One turning vector, and how many steps it has turned:
The counts run from 0 to 137.
[147 144 111  73 135 107  98 160  77 135 161 138 126 129 123  93  94 177
 143 138 115 124 114 110 111 111  62 125 140 118  90 172 108 130  73 116
 142 113 136 134 125 178 103  93 151 145 109] -> 133
[120 120 128 160 144 160 129 155  83 137 122 179 134 156 132  93 121 108
 126 117 154 145 130 120 159  96  91 100 153 116  90 127 113 119 112 168
 174 122 151 127 149 214 105  67 125 129 135] -> 74
[148 183  90 110 134 136 139 123  90 118 126 178 155 121 126 142 108  95
 161 137  96 146 148  96 147 109  90 133 141 114  91 157 116  70  89 116
 152 130 125 156 148 181 104 108 146 127 127] -> 71
[ 84 119 131 124 137 105 127 129 179 174 120 127 109 119 126 126 140 134
  70 140 136 103 179 119 135 163  68 130 114 139 112 148  81 161 104 143
 119 146 134 146 149 118  61  76 145 120 122] -> 101
[183 118 123 103 101  94 123 151 139 106 154 135 118 113 162  84 152 154
 120 135 102 107 155  93 119 111 111 159 135 106 101 127 114 141  82 103
 151 129 132 208 143 154 114 123 119  91 144] -> 123
[158 174 106 140 141 152 175 107 139 106 119 106 159 150  82 132 140  68
 126 135 121 149 173 124 121 161 125 165 117 132  73 157 122 115 114 167
 163 170 123 146 158 168 103 104 147 129 132] -> 9
[185 157 106 120 101  87 129 142 105 126 106 125 140  94 163 131 119 106
  95 129 120 122  97  76 126 156  42 162 127 128  74 153 114 121 111 138
 117 124 105 147 142 133 119 124 127 110 117] -> 61
[147 160  84  87 130 108  88 148 100 136 152 118 128 114 136 114  95 142
 149 159 119 131  95  82 119 123  95 133 136 150  89 174 119 117  62 105
 138 112 116 168 118 166 132  88 130 142  92] -> 55
[162 137 133 145  90 110 178 136 159 158 140 122 123 137  91 146 124 104
  93 151 123 132 189 149 144 145  69 122 119 106 104 146  88 140 124 170
 145 122 126 134 194 145 128  98 178 113 115] -> 85
[129 139 106 111 123 131  87 166  86 116 139  94 140 142 113 108  88 143
 112 137 138 127  89 110 114 141  57 118 129 128  87 151  91 103  94 144
 155 130 133 132 139 147 107  52 106 140 110] -> 135
[153 109 131 166 183  85 169  97 154 126 104 141 116 116 153 131 136 118
 124 121 119 142 124  93 134 144 123 118 141 157  99 158 131 135 101 168
 137 170 143 156 123 174  56  84 137 126 132] -> 19
[184 172 103  90 101  98 132 140 109 130 106 122 140 110 171 119 107  90
 125 149 117 120 134  65 125 137  60 142 143 149  84 158  96  95  91 119
 133 126 102 150 132 132 118 120 119  99 113] -> 62
[129 117 120 174 193 105 174  90 151 136 101 139 144 126 135 129 114 118
 111 119 126 148 114 121 121 158 124 121 116 135  85 160 131 134 100 176
 144 181 139 153 133 155  71  76 158 146 138] -> 18
[ 92 147 109  95 127 117 107 130 199 157 164 139 119 103 115 140 138 136
  85 138 106  98 128  96 156 128 117 134 127 110 162 137  98 141 103 142
 125 120 123 152 136 157  65  61 130 134 100] -> 109
[155 114 124 147 137  86 176 108 224 142 117 144 149 130 151 121 141 102
 105 136 122 118 150  95 150 126 160 138 133 103 116 139 121 138 105 168
 141 140 119 194 141 158  98 115 132 105 139] -> 27
[183 152 109 146 112 115 131 117 109 128 102 102 156 152 112 119 107 106
 125 135 130 150 127 150 145 167  72 101 131 140  73 164 122  91 105 160
 184 126 107 140 195 142 143  89 133 107 107] -> 0
[175 135  92 127 141  99 130 144 116  70 154 127 156 151 135  86 120 141
 103 103  95 121 114  94 116 134 113 170 122  87  95 159 127 114 116 127
 163 134 111 138 134 193 124  85 109 153 143] -> 130
[107 144 117 168 183 115 159  96 148 148  98 136 147 154 114 132 102 116
 106 110 136 148 119 120 129 167 120 132 116 150  83 167 130 116  95 174
 153 168 129 141 157 150  66  70 149 144 142] -> 17
[162 117 145 150  94 117 165 150 159 149 148 122 113 135 102 126 133 108
  90 155 134 129 184 139 144 139  77 114 129 117 107 119  97 140 137 176
 160 125 139 119 184 173 114  83 152 110 111] -> 84
[124 121 113 102 103  95  66 148 145 163 132 138 101 107 140 115 123 171
 101 135 126 112 114 113 146 124  90 110 142 132 144 143 114 155  80 126
 146  99 139 186 159 134  97  78 116  88 118] -> 117
[132 125 125 175 129 131 129 153  80 144 123 177 125 133 134 110 122 132
  94 106 148 131 132 134 153 102  56 103 137  99  95 133 112 120 130 170
 158 121 156 124 162 198 100  76 144 139 134] -> 75
[181 133 114  98 140  80 127 140 106 106 166 141 132 146 154  58 121 160
 124 119  98 122 119  90 114 117 101 161 148 105  95 174 136 121 107 121
 157 124 111 130 123 194 120 112 132 140 123] -> 131
[133 179 102 135 131 153 161 125 136 123 115 104 156 140  67 150 119  86
 108 142 127 139 183 142 129 178  97 154 105 126  70 154  97 127 100 164
 147 156 131 151 166 136 107  98 159 122 117] -> 8
[132 145  86 120 113 139 102 162 129  83 149 110 182 160  98 100 110 142
  95 121 122 108 126 112 109 131 115 164  93  67  94 152 119 103  93 129
 177 119 111 173 163 144 121  97 110 144 150] -> 128
[183 131 105 166 119 103 148 108 105 130 104 108 147 151 118 108 105 101
 139 143 133 164 136 127 127 156  93 109 127 156  57 166 127 109  97 149
 183 140 118 164 176 154 157 105 132 106 120] -> 1
[158 152 108 152 168 144 190 102 142 107 132 122 149 161 111 102 141  70
 129 137 128 141 168 118 134 156 133 164 125 140  73 155 131 128 104 158
 160 161 122 137 130 192  96 112 137 131 132] -> 10
[135 141  97 152 141  97 111 125 163 124 107 149 163 135 108 132 142 144
  80 109 134 112 118 119 131 152 162 148 106  94 134 141 165 150  91 143
 181 128 126 198 162 156  90  63 112 135 155] -> 34
[178 124 108  84 132  81 137 144 163 105 158 113 115 117 146 103 143 167
 112 152  85 110 161  80  93 135  96 159 127 106 118 149  92 126  98  90
 135 143 111 174 136 137 109 110 138 120 128] -> 45
[143 152 113  77  84 127  88 168 134 123 168 127 120 138 127  95 147 144
 123 142 103  94 164  99 132 109  88 153 142 106 129 131  94 125 102 103
 159 112 133 164 142 157 100  99 111  93 119] -> 125
[117 111 113 135 167 112 167 110 214 138 148 152 130 134 161  88 142 125
 122 147 109 119 160  68 135 113 166 132 135 129 118 135 109 140  89 136
 117 147 132 182 107 159  78 103 133 130 137] -> 106
[111 143 108 131 158 109 149 112 208 135 108 107 136 132 114 154 134 111
  96 140 108 120 156  92 127 179 105 143 106 129 101 154  92 115 103 143
 130 174 112 164 157  97  68  76 121 128 140] -> 103
[157 116 112 127 132  83 181 105 204 152 142 159 120 113 151 129 138 123
 119 140 107 115 164  90 144 114 156 143 140 109 125 140 125 157 100 151
 130 134 138 200 135 177  86 112 154 103 134] -> 28
[158 102 136 177 142 129 154 140 115 121 141 135 111 128 127 115 121  98
 159 165 135 155 149 126 131 119 105  74 158 147  80 119  97 115  94 154
 168 153 163 184 160 180 119  86 144 106 133] -> 81
[152 114 114 161 135 104 130 148 110 105 118  94 161 166 145  75  94 130
  73 125 145 131  85  94 107 143  66 129 114 119  59 149 104 113 106 175
 159 136 129 129 156 147 139  91 109 138 133] -> 137
[ 86 126 132 130 125 120 133 138 187 173 126 130 109 105 111 151 116 121
 103 156 137 115 142 121 144 140  90  88 128 139 120 128  74 137  94 165
 129 135 133 175 159 117  65  73 137 104 120] -> 23
[118 160  97  74  89 142  92 174 138 122 165 115 145 160  99  86 126 141
 113 144 117  91 159 112 127 116  82 155 120  95 128 137  90 109  95 109
 162 108 123 159 157 142 109  95 107 107 123] -> 126
[158 152  84  75 136  83 113 133 108 144 156 129 147 121 141  98  88 152
 138 140 113 124 101  75 130 127 106 139 121 133 106 188 132 118  72 111
 131 112 101 163 123 168 136 102 147 136 100] -> 54
[142 144 135 123 109 149 148 155 128 159 141 121 114 140  96 109 134 100
 108 153 141 125 196 150 135 140  57 141 131 138  88 147  90 146 102 157
 133 125 130 125 174 159 103 103 162  86  98] -> 6
